One turn moves every row onto another: examples first, then more rows asked
J37: [-19.2  -2.3  29.0  -4.4   5.6   1.3 -13.1  10.0  15.1  22.2   6.8   5.8
  14.3  36.3  -8.1]
J209: [ 24.4 -28.1  11.6  18.2 -11.8   9.4 -13.5 -17.7 -32.4 -30.5 -13.2   3.7
  -1.0 -16.3 -14.4]
J434: [ 12.2 -27.7   7.1  21.1 -10.2   3.4  -7.0  -9.4 -36.1 -30.9 -21.2  -5.7
  -8.3 -16.3   2.6]
J667: [-5.4 12.6 31.9  6.0  4.3 -5.0 -8.9 32.4 23.7 18.3 18.6 13.8 11.8 15.2
 -5.1]
J99: [ 10.9 -25.5   3.2  10.0 -10.1  -2.7  -6.8 -14.5 -47.2 -27.2   1.9   7.7
 -17.4 -27.4  -9.6]
J987: [ 22.0 -18.3   8.8  16.6  -9.7  -7.1  -0.9 -12.5 -43.6 -28.7   4.1   5.3
 -13.9 -30.2  -7.3]
J731: [ 21.8 -14.5   0.8  18.5 -15.2   2.6  -8.6 -14.9 -40.2 -35.1 -11.5  19.5
  -7.3 -23.8  -5.0]
J88: [-34.9  23.4   5.1 -16.7  -8.6  -0.6  -7.6 -18.3   5.5  29.6 -18.5  13.6
  -1.8  21.8  -8.9]
J821: [-33.0  40.5   0.2 -22.8   4.6 -12.4  -6.1   2.4 -15.1  19.1 -13.2  29.1
  -3.5  14.5  -8.4]
J680: [ 18.3 -26.8  10.7  12.7  -8.7  -3.2  -3.5 -21.2 -43.8 -26.3   0.6  -1.6
 -11.3 -21.1 -10.6]
J596: [ 20.5 -25.7  12.1  16.1  -8.7  -1.5  -7.8  -3.6 -37.6 -25.9   7.1   1.9
 -14.8 -34.2 -13.0]
J569: [-34.9   5.3  10.8 -12.8   0.8  -4.6  -8.6  -2.2  -2.9  17.6   1.0  24.4
   6.4  42.6   2.2]
J752: [-12.8  19.9  32.2 -13.8  12.8   0.4 -16.6  13.8  12.9  29.3  -8.0  -7.0
  11.7  14.1 -28.2]
J678: [-19.4  15.1  23.9  -9.1  -4.2   5.7 -12.9  -6.5  23.6  34.7 -12.2  -5.7
   6.4  16.5 -19.9]
J896: [ 10.9 -22.1   2.5  21.7 -11.8   0.0  -4.2  -7.8 -39.4 -33.1 -20.8   1.2
 -11.7 -19.2   6.5]
J750: [ 18.7 -22.9   3.5  15.6 -13.7   6.2 -11.4 -21.7 -40.4 -31.8 -15.4  12.8
  -4.4 -14.6  -9.7]
J401: [-11.6  48.4  10.7   1.4  -9.7  -9.9  -0.6  19.8  19.4  23.4   0.8  25.4
  -5.5 -13.6  -4.2]
J677: [-29.5  44.1  -3.1 -10.2 -12.1 -10.6   0.3  -1.7   2.8  23.1 -10.2  32.7
  -9.1   2.4   0.7]
J196: [ 17.2 -20.9   6.3  13.0  -9.9  -5.6  -2.0 -19.5 -46.7 -28.3   1.1   4.4
 -14.3 -24.4  -7.8]
J615: [ 17.9 -32.1  13.8  13.3  -7.6   1.2  -9.6 -10.2 -38.0 -23.7   4.0  -4.0
 -13.3 -28.0 -15.9]
J310: [ 29.3 -13.8   7.2  23.4 -13.7   2.9  -9.1  -5.1 -32.8 -34.2  -6.8  15.7
  -5.3 -30.1  -8.6]
J919: [ 16.6 -21.7   5.9  13.9 -10.4  -4.5  -5.9  -6.4 -43.6 -27.9   5.8   8.4
 -17.8 -34.1  -9.4]
J420: [ 18.2 -26.9  12.1  25.3  -9.3   3.5  -7.3  -2.4 -30.4 -30.9 -18.1  -8.6
  -6.9 -20.9   0.5]
J649: [ -8.3  26.8  15.8 -18.9   5.8 -14.5  -9.9  15.6  30.6  28.2   8.1   3.8
  13.4   4.0  -9.2]
J865: [-17.9  18.2  12.4 -25.7   5.6 -10.9 -12.6   0.7  24.4  30.5  -0.1   0.5
  14.6  17.8 -10.8]
J191: [ 30.9 -22.0  13.5  22.9 -11.9   7.4 -12.4  -7.9 -28.1 -31.7  -8.4   5.6
  -1.9 -25.3 -13.6]
J90: [ 23.2 -26.7  15.2  15.8  -7.1  -2.7  -4.5 -15.6 -38.5 -25.7   2.7  -4.6
 -10.0 -24.7 -12.9]
J115: [ -3.8  39.4  27.9  -6.0  10.2  -8.3 -10.5  33.8  14.7  23.5   1.6   8.8
   6.1  -6.7 -20.7]
J962: [-31.0  20.9  15.3 -25.2   9.8  -2.0 -14.5  -5.5  -5.8  26.9 -17.6   5.6
   6.0  27.7 -21.2]
J277: [ 19.7 -20.6   9.8  27.1 -10.4   0.6  -5.4   2.8 -30.8 -32.4 -15.2  -3.2
  -8.8 -27.3   3.5]
J83: [ -4.9  30.0  27.6   2.6  -4.8  -0.3  -8.3  17.6  32.6  30.7  -0.5   1.8
   4.3  -5.7 -17.2]
J539: [ 12.1 -31.8   8.4   9.8  -8.9   0.4  -8.8 -16.6 -44.1 -24.6   0.8  -0.1
 -14.7 -23.2 -13.1]
J205: [-12.2  29.6  15.2   4.7  -0.8 -14.5  -1.6  34.9  10.7  11.5  19.5  36.9
   2.4   7.6   7.9]
J39: [-17.2  48.5 -24.3 -15.9  10.5  -2.7   0.9   4.7   6.6   1.5   4.5  21.2
  11.0   4.8  -8.8]
J102: [ -1.8  32.2   0.0  -9.1  16.7   7.4  -7.1  13.1  27.9   9.6   9.5  -6.2
  22.4   5.1 -24.3]
J536: [-24.1  33.7 -21.7 -22.0  12.1   3.7  -4.2 -10.3   4.8   6.8  -2.8   9.8
  15.2  20.5 -15.0]
J977: [ -3.7  47.9 -11.2  -7.6  13.0  -0.5  -1.0  19.5  20.5   3.9  12.0  11.5
  15.5  -5.4 -15.1]
J340: [-27.4  24.8   0.0 -30.1   2.5 -14.9  -9.5  -5.6  12.8  26.9  -3.0  13.0
   9.2  19.8  -3.6]
J21: [-23.7  37.4  -4.6 -25.8   0.8 -21.0  -4.2   5.1  12.3  22.6   2.5  24.7
   4.6   7.7   2.5]
J976: [ 25.3 -21.1  13.7  17.8  -8.1  -5.4  -2.3 -10.9 -38.8 -27.5   5.6  -0.7
 -11.6 -30.4 -10.5]
J611: [-30.1  25.8   1.6  -6.6  -2.6 -14.3  -1.4  12.4  -5.7  11.1   8.5  43.0
  -1.0  24.0  12.5]
J117: [-11.4  39.3   5.2 -18.3   2.6 -20.3  -4.9  18.6  22.8  23.4   8.4  19.4
   7.2  -2.1  -1.1]
J506: [ 15.5 -18.0   3.8  25.0 -12.0  -1.5  -3.2  -0.4 -36.5 -34.1 -17.0   2.9
 -12.0 -25.7   7.0]
J411: [-14.7  23.7  -6.0 -18.0  16.4  10.4  -9.0  -5.3  18.1  11.4  -0.2  -7.4
  22.6  21.3 -24.5]
J880: [-16.7  52.5   8.7 -11.3   4.4 -16.0  -3.7  26.7  -2.7  17.5  -1.4  30.7
  -3.6  -6.9  -8.5]

J209 moves to J731
J962 moves to J880
J506 moves to J420
And these:
J667 moves to J569
J596 moves to J539
J340 moves to J117
J977 moves to J411
J83 moves to J88
J90 moves to J196

